One turn sends every row of this set to another row. A few are shown first. Where does it send the rows asked after them?
J7: 16.9	7.6	10.2	-2.5	-7.9	13.7	-26.7	-7.9	-18.3	1.1	-14.4	2.4	-17.4	-2.4	21.1	1.9	7.7	-17.3	-7.3	-6.5	-15.2	8.3
J718: 33.8	17.6	22.7	-4.7	0.1	4.4	5.8	-6.2	6.3	12.5	-5.1	7.2	1.6	9.8	14.6	-6.3	-2.9	10.1	-1.4	0.3	-16.6	3.2
J747: -5.5	10.0	-9.2	14.6	-7.9	-9.9	10.2	8.4	-14.2	-13.4	-15.8	15.5	-8.7	-16.3	-7.6	17.6	-14.5	11.6	14.8	12.9	-10.3	-9.1
J942: -7.9	-8.5	-16.9	7.5	-13.8	-12.0	22.8	3.0	10.0	17.3	8.3	15.6	-14.2	-3.4	-8.6	20.0	-19.8	2.7	-3.2	2.6	4.4	-10.5
J683: 14.1	6.6	9.9	-11.1	-12.8	15.5	-28.2	-8.9	-17.7	-1.0	-18.4	-9.8	-9.8	-0.6	11.4	7.2	1.6	-14.9	3.5	-10.7	-16.1	10.1
J173: -26.0	9.5	-26.9	2.3	-18.0	1.9	7.4	3.6	-13.4	0.2	4.0	-1.3	10.7	3.5	8.9	2.3	-7.0	6.5	-2.1	-10.2	19.7	-1.9
J906: -17.8	-18.9	-1.7	-4.7	-8.2	10.3	-2.3	-5.4	-1.0	4.6	-8.8	-29.0	3.3	-3.2	8.7	16.1	23.3	12.1	-5.2	0.0	9.5	5.2
J429: 2.5	8.0	-4.7	1.5	-18.6	-12.8	21.1	-0.1	-5.4	21.0	2.1	20.2	6.5	-28.6	-7.3	12.1	3.4	-5.7	0.2	3.5	-19.0	-22.2
J122: 4.6	3.0	3.3	-8.3	-13.0	-10.5	15.5	6.4	4.8	20.5	6.6	24.4	3.3	-21.4	-5.2	10.6	1.7	-10.9	-3.9	-4.3	-23.0	-25.2
J962: 19.1	10.6	8.8	-1.5	2.2	7.5	15.5	4.8	-5.5	-1.2	26.1	20.0	-13.1	-10.4	6.9	-14.0	-3.4	-1.6	5.5	6.7	-29.4	-5.7
J26: -5.7	-8.4	-16.1	4.1	-15.2	-13.7	20.6	4.5	5.2	20.0	4.6	8.1	-13.3	5.2	-15.9	21.9	-18.7	0.3	-3.3	0.6	13.4	-8.4
J806: -6.6	-21.6	1.5	2.9	-5.5	25.5	-2.2	-20.3	-6.8	-18.0	4.6	-10.5	2.0	-4.1	-9.3	3.6	11.4	-11.3	-18.4	-3.9	-5.7	-6.7
J349: -5.9	-1.8	-23.6	4.5	-15.0	-7.8	21.4	2.3	3.9	23.6	-0.4	11.5	-16.8	0.1	-11.1	14.8	-20.6	-0.4	-6.7	2.9	7.8	-4.9
J920: 7.0	2.9	3.8	9.8	1.5	-16.0	16.9	19.0	-9.5	11.0	-7.2	1.8	-23.5	-16.2	1.0	3.5	6.8	25.6	0.1	17.6	-18.5	-13.3
J374: -19.1	-22.7	-3.4	-4.0	-10.8	5.5	-0.1	-4.6	-4.1	7.4	-7.3	-22.2	1.0	-2.8	7.7	11.1	19.2	15.2	-5.9	-5.4	16.9	4.0
J728: 32.2	5.1	15.6	-15.4	-6.9	15.5	2.6	-2.7	2.2	8.8	-5.2	9.2	0.1	20.0	18.6	-2.9	1.7	5.9	-0.3	7.2	-18.1	8.9
J277: -15.4	-21.8	-3.7	-7.2	-10.3	4.1	5.8	10.0	-4.6	8.8	-11.5	-21.9	3.5	-7.4	9.9	12.1	20.1	14.4	2.0	-4.8	19.6	-0.4
J50: 10.6	2.4	12.7	-5.4	-9.7	14.3	-28.6	-7.7	-19.3	3.3	-19.8	-4.0	-17.0	1.2	13.2	2.6	9.5	-13.6	-1.6	-4.1	-17.0	8.8
J303: 35.0	12.3	27.7	-3.3	-1.4	10.4	8.9	-4.1	0.4	7.6	-6.2	10.7	-1.1	18.1	16.8	-4.6	5.3	6.1	2.2	-0.4	-10.6	7.9
J81: 17.5	-0.8	6.6	1.0	5.6	2.1	22.9	7.2	-9.6	-0.9	25.0	21.0	-15.1	-11.9	4.9	-14.0	-5.5	1.1	-1.5	6.5	-24.4	-9.1
J673: 19.8	-0.3	4.3	17.7	3.7	-6.7	-14.7	-3.9	-2.9	10.4	-1.3	0.0	-17.8	13.7	5.2	-21.6	-2.9	-5.4	-21.8	2.4	-6.0	-3.0
J576: -10.8	-6.6	-3.3	-2.2	-8.7	16.8	20.9	-21.9	0.7	-20.9	-6.1	-0.8	13.8	9.9	-9.8	13.6	2.7	16.5	-6.6	-2.6	7.5	4.4
J571: 19.1	2.6	9.7	-2.5	7.0	4.0	23.4	-0.4	-6.3	0.7	22.4	17.6	-10.9	-15.4	1.0	-16.5	4.2	-2.0	7.1	-0.2	-23.7	-6.0
J322: 21.1	1.9	6.1	-1.5	0.3	5.1	19.3	-4.6	-5.7	-2.5	26.6	14.0	-7.6	-8.7	10.7	-13.0	-2.1	-4.8	8.2	1.0	-33.6	-3.5
J443: 6.3	18.4	11.2	16.9	-2.4	-7.8	-0.7	15.4	-14.9	13.8	-0.7	6.1	-0.6	-4.7	13.3	-24.4	9.7	5.9	-5.8	12.2	-12.2	-13.4
J959: 16.2	3.7	18.7	-0.1	-9.8	7.4	-27.6	-7.7	-15.7	-3.7	-16.7	2.7	-13.1	3.7	18.5	12.9	2.0	-18.2	-3.5	-9.7	-13.4	7.8
J359: -6.5	-32.9	3.3	6.4	3.5	2.9	-7.2	-8.6	-13.8	-11.0	-28.5	-15.9	-1.8	4.9	8.8	3.4	-2.4	-7.4	8.5	-6.3	-20.3	9.7
J346: 4.2	-12.3	11.4	6.1	-8.8	6.4	-10.9	-17.5	-0.7	13.1	-22.4	-3.7	4.3	8.8	-9.5	-9.0	8.9	-16.1	-27.1	-1.7	-14.4	-7.7
J219: -19.0	-22.2	-2.3	-6.8	-9.8	9.4	5.0	5.3	-3.6	3.7	-4.4	-26.4	5.9	-3.7	13.3	14.9	17.5	15.9	-6.8	1.8	6.3	2.7
J613: 7.4	4.0	-5.8	-1.4	-13.5	-5.6	20.6	3.6	0.9	24.9	0.0	18.6	1.7	-30.7	-13.7	7.2	3.0	-8.2	-0.1	1.9	-16.9	-23.6
J10: -28.1	0.8	-17.8	10.9	-22.6	2.2	13.7	2.3	-17.2	3.5	1.2	1.5	9.8	2.1	5.7	6.1	-2.8	-2.2	-1.9	-11.6	23.5	-7.7
J119: -5.1	-31.6	-4.4	5.7	0.8	7.5	-5.1	-10.3	-12.8	-2.0	-24.6	-16.9	-4.6	-1.5	7.7	3.6	-1.5	-3.8	15.6	-3.4	-10.7	18.4
J976: 37.1	10.1	16.4	-5.5	-4.8	7.8	-2.3	-5.7	3.3	7.0	-13.8	8.0	-3.2	15.8	16.2	-8.1	-0.1	10.0	0.1	3.6	-20.5	6.2
J513: -27.2	6.0	-16.4	9.2	-16.2	-5.7	10.3	3.7	-13.2	7.2	8.9	1.6	4.7	-1.9	9.6	1.1	-4.1	0.0	5.5	-16.6	24.8	-4.4
J317: -11.3	15.1	-5.5	1.6	-22.5	16.0	13.4	-4.6	-12.6	-10.1	-7.3	2.2	-11.8	-3.8	-4.2	40.9	-1.7	12.5	-3.9	4.2	7.4	-5.8
J527: -4.1	-34.4	-0.6	8.3	2.3	10.3	-12.6	-6.3	-14.6	-7.6	-25.2	-20.2	1.4	4.7	6.1	-2.6	0.5	-6.0	11.2	-3.5	-6.2	8.0
J444: -1.5	-7.6	-16.2	11.1	-15.7	-13.7	25.6	3.6	8.2	25.1	2.9	16.5	-13.4	4.5	-1.0	18.7	-15.5	-2.8	-4.7	-1.8	5.2	-9.0
J371: 0.3	-30.4	2.0	1.1	7.3	10.1	-9.8	-4.9	-7.4	-9.9	-29.8	-16.5	-0.6	6.5	7.3	-1.6	-5.6	-8.4	8.9	-3.5	-15.3	9.7
J386: -27.4	-1.8	-24.2	7.2	-16.0	4.8	11.6	3.2	-18.7	-3.8	1.7	2.2	9.2	4.4	7.5	2.5	0.9	-1.7	3.2	-10.8	22.2	-2.3
J949: 5.7	9.9	0.5	-3.3	-19.1	-8.8	27.2	2.8	0.7	15.9	1.7	22.0	3.4	-23.3	-5.1	7.5	2.8	-0.9	-2.5	-1.1	-26.7	-23.6

J429 -> J906
J959 -> J613
Now find these:
J277 -> J728
J976 -> J942
J747 -> J806

